rotation steps, each row followed by its count of steps:
The counts run from 0 to 943.
[100 151  89 162  94 179 121 110 107 121 134 149  85 126 103 119 126 163
 153 112  61 117 108 121 126 175  79 147 132  96 115 167 143 110 116 120
 123 142  78 148 136 127 114 182 150]
709
[107 162  97 146 156 147 112 151 137 140 129 163  95 115 129 137  96 162
 125 162 123 102 120 139 191 124 107 107 101 146 127 142  76 135 151 112
 107 152  78 141  68 111 102  90 136]
876
[114  90 143 102 118 122 117 174 110 130 122 134 109 104 117 146  93 122
 146 126 142  82 141 119 117 147 123 204 110 104  98 148 151 173 166 140
 100 116  78 159  86  97  70 101 128]
391
[138 173 120 112  96 124 127 120 137 105 153 139 142 127 132 118  55 158
 144 152 148 121 119 175 153 155  98 138 110 112  82 175 143 164  44 105
  92 118 129 155 119 117 134 163 120]
729
[139 161  88 125 143 109 176  87 135  95 149 152 148 148 162  87 161 142
  77 105 145 118 123 118  84 152 138 100 135 117 155  99 139 103 126 115
 134 117 182 101 138 156 182 141 141]
748
[ 95 114 132 113 131 134 133 104  79  87 150 127 191 121 127 101 144  96
 137 111 141 109 151 154  73 100 142 122 161  84 152 138 121 124 123 173
  94 123 141 112 183 118 170  81 105]
824
[162 138 125  84  85 106 133 113 139 164 110 141 130 106 137 131 134 133
 126 160 154 204 122  80 156 124 137 108 119  99 135 108 133 149 118 118
 172 130 155 119 143 191 123 107 126]
356
[124 123 149 120 161 145 101 124 128 108 133  79 125  93 107 130 172 108
 182 125 120 134 122 111 108 144 169 140 141 169 164 104 139 135 135 165
 139 107  85 142 179 128 138  71 180]
514
[ 76 141  72 147 129 172 146 110 133 173 129 158  90 143 149  99 114 188
 134 144 109  84 105 142 129 145  73 126 146 107 140 138 102 105 157 132
 133 128  88 137  89 117 115  92 132]
382
[194 129 123 114 186 102 135 124 125 158 150 112 168 137 130 139 134 142
 140 156 148 115 123 111 162  90 105  84 172 129 144  67 125  84 122 122
 108  84 104 118  91 177 165 131 171]
425
[107 116 103 110 121 147 156 134 131 130 140 136  69  73 104 108 113 131
 160 138  79 167 132 160 148 153 157 138 120 135 133 140 132 149  95 166
 117 123  89 143 141 177  55  96 108]
292
[139 139 177 114 156  97 139  98 157  94 164  93 111 108 138 114 167 103
 140  91 121 126 129 106 100 145 188 139 126 174 137  96 121 127 141 147
 176 111 138 114 159 119 145  71 137]
923
[141 161 114  98  96 134 104 137  94 115 141 129 141 135  78 112 126 107
 165 145 137 175 140 129 184 120 116  89 112  82 132 135 125 158  95  65
 159 164 118 146 114 166  88 179 150]
543
[127 104 118 117 129 124 140 176 114 112 100 128 116 116 135 151  62 121
 146 122 109 105 129 131 155 126 142 180 118  90  83 135 119 161 130 129
  96 156 128 142  64  84  87 128 107]
390
[137  95 178 113 118 100 171 118 136 169 136 142 133 170 114 128 142  89
 117  82 114 127 142 111 120  70 148 136 143 115  96 131 107 102 175 116
 190 174 121 111 140 140 115 114 118]
123
[141 137 133 109 136 144  89 150 103 114 117 122 137  81 114 139 161 126
 146 158 151 176  83  98 143 119 167  89 124  99 196 120 141 159 105 107
 126  86 153 138 138 179  97 166 151]
29
[190 103 129 100 135  91 115 139  93 148 102  96 137 133 124 174 123 116
 133 129  75 147 130 106 147  93 136 123 162 144 119  59 115  75 143 169
  96  96 150 142 100 144 139 143 167]
348
[173  98 143 137 112 128 104 132 109  77 107 165 146 111  90 143 137  92
 154 113 145 135 183  86  79 153 106 171 126 128 133 126 144 121 207 151
  81 109 137 128 143 100 123 151 114]
412
[147 129 155 185 127 111 117  96 168 112 133 112 142 150 136 133 105 164
  97  87  80 102 119 132  78 158 120 130 152 142  88 123 165 119 112 155
 128 143 124 123 167  54 177 149 135]
672
[111  97 106 126 160 120 158 165 133 127 121 143  74 100 149 138  94 113
 135 137 140 105 117 148 159 130 131 160  94 175 116 141 110 158 167 128
  87 109 135 134  65  98  82  70 121]
63
[138  64 120 113 164 146 149 143  93 148 138 123 171 124 138 117 143  77
 130 135 162 107 134  97  79  98 112 139 164 105 154  89 120 116 155 136
 113 102 159  84 125 120 141  70 135]
86
[138 137 121 127  85 119 140 106 147 102 106 136 124  73 156 123 104 158
 122 126 137 154 135 131  74 185 145 169 121 131 126 152 170 167 133 164
 108 116 167 142 191 106 143 112  79]
333
[138 116 145 130 148 178  81 153 113 143 125  96 119  57 104 109 144 132
 149 171 131 161 129 104 126 162 127 110 155 106 158  97 120 174  97 128
 139 142  94 117 166 139  88  65 153]
436
[126  96 116 135 128 141 109 174 124  81 119 142  97  97  88 133 120 114
 126 137 138 130 151 138  99 168 131 167  95 127 127 151 144 178 167 130
  78 135 108 155 112 113  88 126 108]
885
[ 97 117 176 159  85 140  96  94 135 110 122 114 135 112  88 120 167 123
 109 103 120 150 136  94  84 148 144 127 123 135 139 113 144 152 144 119
 175 138 173 122 206 105 126 108 145]
518
[127 139 174  83  97 100 125 112 112 131 125 117 155 138 128 106 135 141
 119 131 126 133 147 112 151  84 189 103 146 111 125  63 107 115  94 142
 151 118 205 119 127 116 125  78 151]
352
[ 71 121 117 126  96 160 116 136 103 120 127 120 109 151  87 109 154 121
  85 144 157 123 136 106 136 111 138 135  86 151 158  97 113 134 147  74
 177 116 165 137  73 114 108 106 194]
131
[ 89 114 127 141 129 124 145 115 146 124 148 162  94 129 122 105 124 152
 111 109  71 123 157 162 131  96 174 118 133 133 125 123  75 102 134 192
 110 155 127 143 122 138 103  64 109]
43
[ 89 138 134 145 112 153 112 103 120 149 119 117 150 150 124 106 179 171
  86 114 136 106 131  90  80 142 118 118 150 100 177  89 147 109 153  99
 179 132 145 112 133 118 145 104 179]
604
[106 107 176 126 142 125 109 139 121 117 154 118 116 129  73 107 137 101
 105 126 150 107 152 125 153  84 150 112 128 131 134 112  81 155 148 113
 158 174 121 124 100 114 103  49 168]
208
[120 157 158 118 163 137  76 152 124 129 161 141 120 113 115 152 124 121
 177 130 166  74 104 141 148  81 128 148 137 109 120 172 118 143 179 125
 114 117  82 153  87  99  79 128 156]
469
[120 121 134 175 155 156 104 103 133 138 158 158 133 142 113  84 161 188
 103 108 110  89 116 104 117 119 122  81 166  81 172 118 120 115 169 122
 145 165  92 114 116 131 144 127 159]
526
[150 123 117  90 133 130 132 155 124  90 138 149  94 102  76 113 134  96
 147 141 141 182 152 113 165 153 161 123  95 123 149  84 116 163 100  83
 158 144 118 126 117 194  91 114 153]
621
[152 106  95 111  93 130 161 105 134 147 107 128 100  84 129 152 160 128
 135 117  78 210 136  89 104 178 134 139 133 144 150 101 154 108 112 152
 153  95 149 120 191 188 116 119 118]
928
[ 67 114 121 160 107 176 139 108 120 120 139 148  50 117 115 115 166 124
 113 125 100 142  97 126 128 141 131 125  91 157 163 125 105 129 123 103
 145 103 188 136 119 121  90 114 155]
295
[141 126 108 135 126 173  59 167 112 148  97  92 133  89 109 116 115 177
 108 170 107 165 106 102 151 137 105  91 140  93 147 124 146 174  84 125
 116 134 110 130 118 132  94 152 155]
358
[104 109 145 147 138 172  87 124 105  82 167 157  84 103  65  96 179  89
 132 131 111 146 143 128 135 136 132 110 106 128 178 110  96 126 127  99
 122 114 152 144 108 138  75 121 184]
294
[159  87  99 148 165 155 159 125 112 131 121 158 128  98 150 124 157  88
 115 154 135 157 117 123 105 144 108  84 125 121 160  97 102 118 120 138
  89  84 192  95 139 156 135  93 101]
744
[115 159 100  95 142 114 120 137  94 113 135  94 179 141 152 126 154 135
 113 147 178 116  98 147 117 134 164 108 111 109 181  91 146 138 102 107
 127  67 193 118  95 135 184 136 178]
911
